In the rows, zero is written as 128.
Each named turn below is shown by a few rows before and after it. Which turns, in which order, take the first row of each later pair to the second? The first pair is answered.
Y:
[142 119 132 120 113 102 138 140 136 112 128 129] |-> [143 123 139 118 117 123 108 153 141 129 120 117]
[ 99 142 158 139 146 157 148 110 123 146 103 121] |-> [102 133 153 131 142 130 176  95 129 128 110 131]
[142 116 129 131 112 130 140 111 137 114 127 132] |-> [148 121 130 135 112 143 116 122 143 127 120 118]
W:
[143 120 116 128 117  96 154 129 163  90 130 116] |-> [152 127 117 123 121 113 136 132 170 101 124  90]
[127 160 135 149 119 174 105 159  88 181 137 151] |-> [115 151 143 149 120 152 143 140  67 158 153 180]
[149 124 125 128 123  95 170 112 152 108 114 128] |-> [159 141 120 125 124 110 139 120 168 126  99  92]
L:
[115 111 121 143 154 108 158 128 132 117 141 180] |-> [144 112 105 127 151 103 167 114 165 107 127 140]
[120 142 124 123 129 100 161 128 104 129 145 147] |-> [148 142 111 112 124  97 155 131 149 125 128 112]
[ 97 112 124 129 116 117 134 113 106 139 142 154] |-> [124 116 116 113 116 104 149  95 141 132 133 115]

(2 to 3 turns a pair)
[ 77 128 116 155  93  99 161 171 106 104 126 225] |-> [150 140  75 128  86  88 154 166 212  95  90 113]
L then L
[101 124 154 123 135 117 148 100  77 119 151 157] |-> [140 128 120 127 123 139  78 162 168 132 117 107]
L then L
[ 69  96 103 141 102 111 145 151  85 121 175 221] |-> [156 113  54 108  91 103 122 164 220 114 128  94]
L then L
[156 165 112  95 136 135 140  95 152 144 116  61] |-> [ 87 154 143 135 140 161 123 128  69 156 145 163]
L then L
[174 110 128  71 137  93 166  99 186  89 102 105] |-> [119 120 192  74 160 149 143  72  64 140 126 135]
Y then L then L
[106 108 123 142 126 108 165 118  97 106 140 184] |-> [169 127 104 117 124 126 129 124 176 117 104  78]
L then W
[111 133 144 143 149 156  62 156 113 170 106 101] |-> [137 132 151 108 158 119 140  76 107 150 109  64]
L then L
[ 89  96 121 167 127 120 133 148 123 100 148 207] |-> [ 91 113 129 167 130 163  76 173 123 134 132 174]
Y then Y then Y
[138 127 141 106 132 102 139  87 104 136 136 101] |-> [112 130 133 139 127 133  81 150 105 147 133 133]
L then L
[117 137 124 127 139 156  96 157  97 163 130 149] |-> [156 127 102 100 133 102 170 107 145 116 125 126]
Y then L
[158 146 128 118 131 142  94 123 160 148 104  79] |-> [159 122 119 115 121  89 165  88 162 105 117 103]
Y then Y then Y
[125 171 175 103 141 159 120 105  61 149 154  93] |-> [176 160 125  97 125 129 120 126 166 117 126  47]
Y then L
[129 137 152  93 132 163 149 102  98 152 101 135] |-> [157 134 126  96 115 157 139 135 159 141  85 108]
Y then L
[117 137 110  94 138  87 183 113 158 113 130 127] |-> [ 82 134 117 128 134 116 130 179 140 133 137 184]
L then L
[146 109 111 115 112  89 171 133 169 108 142 103] |-> [ 94 103 131 150 119 111 144 168 115 119 161 175]
L then L
